500 stands for zero in the data rows.
A hidden rule labels the rows of this table. It goes by one to three of the table's principal directions, not those with the most spread.
[638 477 649 489 601 415 346 309 657 732 515 736 535 428 436 291 639 440 513 499 575 378 505 449
 653 626 513 305 571 421 323 463 406 614 503 614 528 611] Vb
[469 604 583 458 513 555 575 647 357 367 568 304 550 656 583 698 555 532 553 539 353 436 403 665
 362 257 502 500 544 712 573 597 482 401 529 400 530 459] OR
[469 610 681 651 656 434 535 491 470 392 508 500 468 731 679 571 607 571 534 572 355 458 400 728
 557 369 483 469 602 628 386 421 551 567 471 402 579 508] Vb
[576 521 656 631 624 402 408 385 595 507 511 659 483 605 622 445 671 542 533 572 470 411 422 652
 640 473 411 415 586 458 302 381 525 584 521 520 635 563] NF
[764 403 455 586 772 426 556 528 353 604 633 690 152 624 456 867 411 416 643 603 804 551 626 414
 300 337 668 700 687 366 516 707 268 089 385 452 361 557] NF
[348 640 504 545 225 436 536 475 534 336 472 262 652 530 697 275 459 530 404 240 249 463 476 610
 635 555 408 489 302 426 424 195 673 597 515 486 573 355] Vb
[560 484 462 508 397 437 566 457 396 370 599 369 391 486 595 445 444 476 536 333 545 533 569 521
 394 468 459 624 450 278 461 354 480 255 480 513 426 434] OR
[526 489 572 520 403 528 367 582 526 399 458 546 564 594 528 496 627 573 404 593 367 477 373 648
 597 345 457 333 496 684 366 510 561 646 592 508 565 486] Vb
[548 442 390 561 503 466 516 534 514 484 485 545 406 519 509 588 431 529 464 503 568 560 542 459
 499 478 481 584 477 442 517 522 538 430 487 461 469 470] NF
[331 612 365 538 498 485 617 581 514 483 460 390 605 596 557 518 323 526 409 382 351 529 513 471
 570 606 605 537 393 588 618 452 649 624 416 413 491 394] NF
[573 557 620 350 444 441 629 420 378 402 717 172 454 367 622 381 608 380 788 260 548 415 548 528
 197 585 400 628 622 231 672 369 222 169 435 552 426 512] OR
[476 528 607 499 491 479 430 552 584 523 486 506 586 514 511 484 633 526 455 529 399 408 391 594
 634 411 428 340 505 680 437 564 520 679 546 459 567 523] Vb
[458 493 501 479 515 503 443 519 599 569 425 568 654 439 381 340 475 552 387 573 461 495 502 465
 612 568 528 326 482 656 489 597 548 725 522 540 460 532] NF
[384 568 570 520 395 455 590 574 416 303 564 287 523 526 616 440 557 521 504 399 355 476 422 682
 531 358 427 483 444 577 453 442 551 562 494 434 509 460] Vb
[626 511 611 520 558 376 452 475 572 509 568 602 467 559 500 387 662 533 462 434 453 406 448 573
 645 487 448 376 519 441 375 464 488 618 501 525 534 553] NF
[422 462 446 490 371 528 462 548 562 473 444 451 538 450 525 516 504 528 425 469 453 510 448 499
 572 473 413 472 408 584 508 483 613 571 554 442 531 444] NF
[454 462 357 462 464 534 528 447 512 625 442 483 514 408 441 493 291 471 426 427 584 564 615 311
 466 589 574 548 397 497 555 507 575 400 480 463 383 428] NF
[516 490 445 455 402 514 505 447 518 547 460 517 557 403 470 433 481 467 526 504 526 484 556 446
 484 537 517 517 457 446 505 497 513 506 508 544 524 528] Vb
[669 553 482 470 384 477 538 604 369 384 598 335 383 664 627 693 489 467 561 353 448 494 525 532
 293 370 540 623 536 414 588 455 367 178 468 449 436 389] Vb
[382 535 598 465 470 541 406 440 614 542 472 483 671 415 505 340 610 500 479 499 413 416 403 545
 635 591 387 362 469 547 447 428 541 697 577 559 624 523] OR
[478 470 401 565 633 445 514 483 583 583 468 671 535 499 438 461 425 533 459 573 551 516 531 451
 613 609 579 475 497 504 499 550 589 648 449 522 516 549] OR
[570 378 425 478 465 481 414 453 563 622 473 690 475 358 342 401 435 465 448 535 663 533 580 357
 566 589 563 459 465 401 447 557 478 516 509 600 449 551] Vb
[508 393 504 489 489 553 472 368 469 491 484 561 429 363 486 461 519 474 598 597 657 556 537 471
 403 535 446 578 541 377 459 440 483 378 538 566 509 559] Vb
[550 497 701 539 434 471 404 483 528 410 502 455 421 575 659 589 680 544 541 491 435 433 384 639
 500 366 328 479 555 529 430 378 499 381 584 421 586 461] NF
[666 498 675 596 628 420 463 497 428 428 562 607 366 649 521 525 620 541 509 601 517 482 477 653
 507 295 498 435 623 517 309 547 407 447 504 504 464 562] NF
[656 440 577 556 750 448 457 551 488 579 547 664 364 571 376 605 479 519 501 640 657 528 549 458
 453 450 568 470 671 524 508 701 322 393 467 512 372 565] Vb
[441 479 325 495 482 500 553 411 565 649 462 567 471 390 432 439 403 428 438 375 569 541 581 323
 627 660 529 578 348 338 483 455 591 614 448 510 511 502] Vb
[500 428 298 548 837 444 723 317 496 655 573 612 255 359 419 510 375 418 658 440 813 620 687 254
 422 830 515 823 555 077 659 479 443 409 318 524 438 613] NF
[510 528 507 365 536 591 460 574 552 632 466 563 601 484 317 524 562 497 446 544 447 445 459 404
 542 560 548 397 489 608 606 658 462 672 538 536 540 554] NF
[531 578 559 512 590 473 566 500 438 442 555 427 498 606 567 521 504 522 558 481 447 477 504 563
 408 491 522 534 570 485 543 465 458 409 465 486 485 490] OR
[537 469 539 403 373 624 310 481 607 579 373 637 677 453 416 465 605 534 457 663 441 441 429 480
 538 522 488 346 492 621 479 523 547 622 641 594 634 538] Vb
[366 458 370 481 464 517 587 465 501 539 450 496 535 356 444 443 380 486 491 500 560 551 557 414
 524 573 544 555 403 509 544 521 622 571 468 479 480 514] NF
[511 570 633 557 565 485 438 564 536 482 456 563 534 678 513 533 584 579 397 562 346 462 405 608
 625 407 516 356 528 690 414 525 546 667 527 450 539 494] Vb
[453 499 381 471 406 526 476 478 574 600 444 528 576 419 453 426 425 446 445 436 499 515 543 385
 578 630 553 487 410 464 517 479 529 613 481 543 507 481] NF
[402 547 406 600 717 416 628 567 523 562 558 459 392 548 438 503 329 483 390 334 542 585 570 384
 624 649 529 585 457 405 575 547 469 590 364 440 367 453] NF
[407 567 488 540 463 432 636 481 392 382 568 305 502 520 632 446 381 486 543 367 460 516 547 568
 427 474 534 584 460 464 502 387 539 367 430 447 428 425] NF
[577 472 637 553 650 385 442 328 626 563 515 641 459 496 576 397 612 542 583 506 555 430 482 517
 542 658 423 464 612 377 467 343 513 474 489 515 560 557] NF
[520 418 373 334 451 582 553 481 485 599 503 520 496 288 323 502 483 440 570 506 643 509 572 319
 398 600 509 593 451 372 656 610 464 455 514 566 504 576] NF
[434 565 604 618 450 447 594 485 397 266 543 381 377 602 664 511 584 550 521 428 403 507 439 702
 550 350 349 630 436 365 364 313 593 463 522 443 604 474] OR
[482 631 586 594 562 500 576 554 357 339 569 336 486 718 691 644 505 514 571 514 381 483 456 698
 390 308 497 574 570 560 463 454 459 354 479 436 527 441] OR
[472 526 399 542 402 434 507 491 510 510 519 397 545 514 609 413 350 442 441 330 462 534 560 473
 518 541 595 462 448 535 457 415 507 470 416 469 366 384] Vb
[444 513 523 519 501 472 621 527 449 357 509 418 424 484 514 470 557 553 533 482 468 540 487 569
 496 482 411 591 488 443 542 475 541 562 481 461 514 534] Vb
[462 235 304 417 356 537 342 364 754 662 299 741 544 116 229 178 372 561 315 527 718 647 613 166
 646 889 427 425 356 367 552 457 667 681 582 632 412 524] NF
[481 491 662 598 581 413 441 400 592 435 514 479 501 511 676 448 607 574 574 527 495 442 427 633
 516 521 314 471 601 487 456 343 539 424 540 459 569 493] NF
[411 608 576 452 481 571 446 541 532 513 454 465 738 553 472 406 544 528 434 559 317 426 420 577
 577 494 536 320 482 702 475 534 537 718 554 544 575 503] Vb
[453 443 511 498 319 495 392 634 559 446 467 478 530 468 514 536 552 507 427 504 439 491 401 559
 602 389 466 381 462 686 474 553 523 606 547 451 508 454] NF
[468 524 546 483 325 477 584 392 408 313 570 312 450 445 683 431 587 490 625 356 461 462 482 619
 412 457 335 654 421 261 454 238 573 316 542 500 611 469] OR
[498 477 414 588 470 423 485 507 551 468 493 508 483 535 575 485 390 532 439 435 511 538 535 487
 545 552 497 530 462 445 490 413 568 445 473 479 465 420] NF
[430 492 628 471 547 517 485 535 536 437 533 446 554 451 532 528 689 552 573 591 460 408 359 636
 522 414 319 442 551 604 528 547 524 574 582 463 630 561] OR
[586 457 572 455 342 507 385 466 560 439 502 510 528 435 525 403 692 525 489 491 462 430 424 579
 557 433 315 426 460 423 387 423 515 535 622 565 611 524] OR
[563 427 539 473 519 489 412 446 608 605 445 604 562 409 458 469 559 542 495 609 562 443 493 473
 518 479 437 393 537 600 478 579 537 512 564 492 511 549] NF
[674 460 523 346 587 600 319 479 567 796 501 793 597 473 279 525 640 387 517 656 564 394 463 385
 538 526 690 275 598 619 444 723 333 665 526 644 545 646] Vb
[419 576 360 566 408 504 579 594 471 411 484 271 474 639 673 687 308 532 414 318 399 556 527 477
 443 465 456 664 380 492 613 390 614 299 484 347 464 286] NF
[449 614 642 557 671 488 655 655 334 284 637 305 358 712 607 723 623 548 578 485 386 483 378 716
 426 291 402 614 584 543 561 543 435 441 474 376 543 496] Vb
[506 442 426 540 639 471 671 396 364 505 552 547 305 421 460 516 413 435 625 529 700 601 630 438
 388 516 581 695 539 321 490 527 456 378 387 501 408 589] Vb
[570 384 375 493 452 468 470 439 547 576 470 626 418 379 395 415 402 479 446 462 654 577 609 339
 526 618 537 539 444 341 485 491 509 462 481 559 413 508] NF
[480 436 577 606 435 402 361 515 647 396 458 609 494 530 539 341 625 619 329 480 408 498 375 623
 777 492 351 326 437 542 310 375 659 751 571 496 560 478] NF
[406 559 486 539 411 470 563 542 477 365 497 317 535 561 633 498 427 561 449 387 381 510 483 573
 493 461 435 542 419 535 528 385 620 438 507 412 489 383] NF
[509 501 545 618 663 451 537 430 486 494 519 612 390 567 572 568 552 490 606 593 561 508 492 574
 518 498 505 583 598 420 436 460 482 503 444 493 573 574] OR
[346 564 439 570 343 507 462 517 581 465 383 444 683 527 573 379 408 552 329 459 327 510 474 551
 682 492 488 397 342 647 392 412 702 712 536 471 540 403] NF
[555 286 623 367 157 567 235 368 645 515 367 627 567 202 492 370 743 509 571 651 577 437 399 517
 503 466 329 333 508 585 402 418 560 507 696 565 621 569] Vb
[528 419 520 530 573 467 449 457 553 535 486 588 401 493 453 457 506 552 383 474 554 546 491 454
 593 509 446 433 475 513 408 485 572 535 522 459 419 485] NF
[685 368 547 327 579 633 450 488 417 626 486 655 415 388 300 729 528 461 714 771 751 499 570 343
 160 493 602 599 701 485 726 726 289 167 554 573 479 630] Vb
[509 442 541 525 644 512 486 492 525 570 480 516 387 469 449 593 443 518 502 547 632 565 543 400
 431 543 451 554 586 511 591 574 423 366 496 447 394 494] NF
[499 426 327 516 471 488 472 469 596 628 463 641 515 395 449 489 438 446 487 513 603 515 550 388
 594 599 548 519 445 431 490 535 540 595 467 541 536 531] NF
[512 484 573 563 529 491 472 583 462 456 503 630 434 578 457 585 619 513 475 634 473 485 411 629
 629 300 527 432 515 617 351 617 506 667 518 485 573 579] OR
[640 342 448 470 521 616 359 515 514 625 398 753 393 458 343 721 469 487 534 755 706 579 547 347
 379 491 586 553 604 518 571 663 406 347 557 551 492 559] NF
Which label does each new row get?
[534 372 239 511 536 406 577 428 539 634 516 653 404 337 369 390 281 441 466 407 729 601 681 265
 540 712 641 596 417 282 534 523 537 486 377 550 357 523] >> OR
[522 498 575 516 517 410 485 477 565 473 503 479 505 500 509 338 527 563 420 418 454 497 495 519
 572 550 446 391 502 527 463 444 529 573 493 480 414 479] >> NF
[659 408 395 477 567 477 515 470 495 641 500 700 343 420 284 488 422 448 470 506 704 570 651 293
 502 589 598 580 489 283 506 620 396 462 449 587 400 584] >> Vb
[553 465 566 559 282 471 288 639 560 416 469 554 540 599 519 480 580 553 276 495 363 466 376 640
 721 256 451 264 402 690 250 519 558 638 616 494 514 416] >> Vb
[500 608 389 611 450 456 568 682 404 438 544 373 476 733 634 730 341 466 429 409 391 515 518 573
 498 286 632 559 451 620 480 568 486 403 420 382 437 359] >> Vb
[475 508 532 558 521 484 521 553 437 388 514 467 498 600 593 612 486 563 520 578 458 493 450 627
 452 354 505 513 528 615 485 500 575 406 519 430 525 466] >> OR
[466 600 601 597 683 394 564 486 502 477 573 431 478 624 585 428 496 512 487 398 428 487 490 575
 562 549 502 464 567 506 467 440 452 557 409 455 432 477] >> OR
[574 572 576 481 642 513 536 541 413 554 545 504 528 610 484 616 505 472 581 601 489 450 513 539
 376 393 638 467 631 643 537 654 371 424 456 483 457 543] >> NF
[507 545 381 432 545 484 662 535 411 552 559 371 443 487 414 507 316 454 467 319 544 557 638 335
 398 578 607 612 439 409 646 565 444 380 398 463 319 448] >> NF
[643 351 460 447 639 571 465 583 443 603 495 725 324 477 272 748 497 493 528 718 721 560 534 373
 394 410 593 555 598 529 583 779 390 383 519 509 444 602] >> NF
[478 472 381 534 437 443 466 394 607 599 468 521 550 413 555 391 354 456 486 387 567 517 591 376
 535 697 529 530 444 370 512 365 545 437 456 530 469 436] >> Vb
[506 448 586 440 687 612 474 401 491 639 469 665 538 408 407 595 633 475 659 800 622 442 459 511
 418 438 510 467 639 625 492 673 463 530 552 532 609 680] >> OR
[380 566 554 464 453 524 414 484 666 583 407 515 767 436 467 305 568 537 411 528 348 406 422 525
 692 600 450 290 442 665 470 497 599 827 561 542 606 523] >> Vb
[448 584 627 507 580 478 451 555 575 514 501 494 619 584 499 451 577 547 445 507 362 421 403 579
 616 520 485 343 537 652 501 521 500 681 517 490 546 501] >> Vb
[508 465 487 555 522 473 500 408 522 507 480 581 418 499 571 522 506 488 569 512 558 527 514 488
 495 577 509 579 534 399 485 385 529 456 466 495 542 513] >> OR
[558 453 362 549 576 364 562 383 561 573 574 598 398 443 503 374 425 464 496 327 621 517 598 386
 585 699 513 588 439 195 470 374 541 481 405 542 468 509] >> OR
[418 512 572 432 642 627 494 434 500 593 506 570 605 417 465 571 665 444 686 721 536 408 406 555
 458 497 471 487 607 577 528 600 455 607 543 557 696 656] >> Vb
[469 583 511 466 428 515 550 416 427 469 519 312 616 512 642 441 410 471 567 422 435 470 551 532
 340 493 545 515 500 531 515 384 510 310 484 483 449 418] >> OR
[508 632 574 568 441 460 462 602 468 376 547 343 550 723 676 548 463 506 482 388 323 476 457 620
 462 472 544 477 551 543 520 379 414 400 471 482 480 362] >> NF
[480 506 358 482 692 493 712 560 381 481 630 411 382 479 452 634 411 456 622 465 628 549 576 433
 350 542 527 722 539 343 693 618 413 372 393 480 447 543] >> OR
[435 530 487 430 436 554 517 454 491 550 466 477 604 412 463 423 466 443 562 510 491 489 532 450
 456 601 582 500 495 500 559 485 474 538 484 560 519 528] >> NF
[460 438 368 437 512 450 681 345 481 529 527 506 395 261 398 252 461 433 582 363 646 593 640 340
 487 766 520 644 442 200 564 416 503 595 376 571 417 601] >> Vb
[508 509 623 488 452 568 355 468 532 478 448 609 636 529 494 406 675 528 477 663 394 437 382 642
 595 410 482 307 530 645 320 491 531 703 601 589 631 569] >> Vb
[417 501 485 481 506 559 550 388 498 516 461 464 554 376 531 435 518 462 627 572 546 517 529 492
 425 584 464 568 538 462 535 462 495 522 490 534 550 563] >> OR
[548 487 500 525 361 464 424 456 555 468 464 510 498 505 527 349 518 528 364 390 439 517 505 503
 617 502 434 424 398 440 351 374 569 566 541 522 473 442] >> Vb
[466 548 503 603 382 429 370 634 630 409 433 542 614 669 548 410 494 612 254 439 276 490 400 602
 767 493 494 310 398 638 391 418 644 763 540 491 539 390] >> Vb
[566 557 443 548 802 410 688 459 414 597 648 530 330 567 461 579 411 420 600 403 637 508 620 408
 440 592 607 682 565 258 571 555 366 379 335 496 427 558] >> NF
[713 494 411 493 557 436 451 482 566 692 521 682 492 515 402 511 443 432 511 493 611 456 622 353
 497 590 632 503 546 349 521 598 353 436 442 596 467 547] >> Vb
[343 464 267 602 582 516 608 573 454 483 480 409 394 514 476 585 168 507 358 403 592 707 611 345
 493 599 559 661 403 473 600 516 575 422 411 414 305 360] >> Vb
[507 479 406 516 439 380 592 462 528 420 568 399 411 429 549 364 433 515 487 261 540 535 575 438
 513 662 399 631 410 208 567 328 541 411 449 506 449 440] >> NF
[567 311 397 295 361 546 423 508 605 606 476 613 598 152 272 344 617 464 555 610 654 474 507 372
 481 579 463 374 509 536 597 706 443 659 556 619 492 651] >> OR
[502 542 554 634 474 423 455 549 510 388 499 462 469 702 685 599 494 583 406 454 376 478 424 650
 583 342 446 469 466 592 379 386 625 435 528 385 530 378] >> OR
[476 525 482 589 411 552 347 656 579 489 362 505 576 690 570 696 391 582 325 576 367 537 443 519
 555 399 530 416 481 774 514 534 576 491 567 403 491 340] >> NF
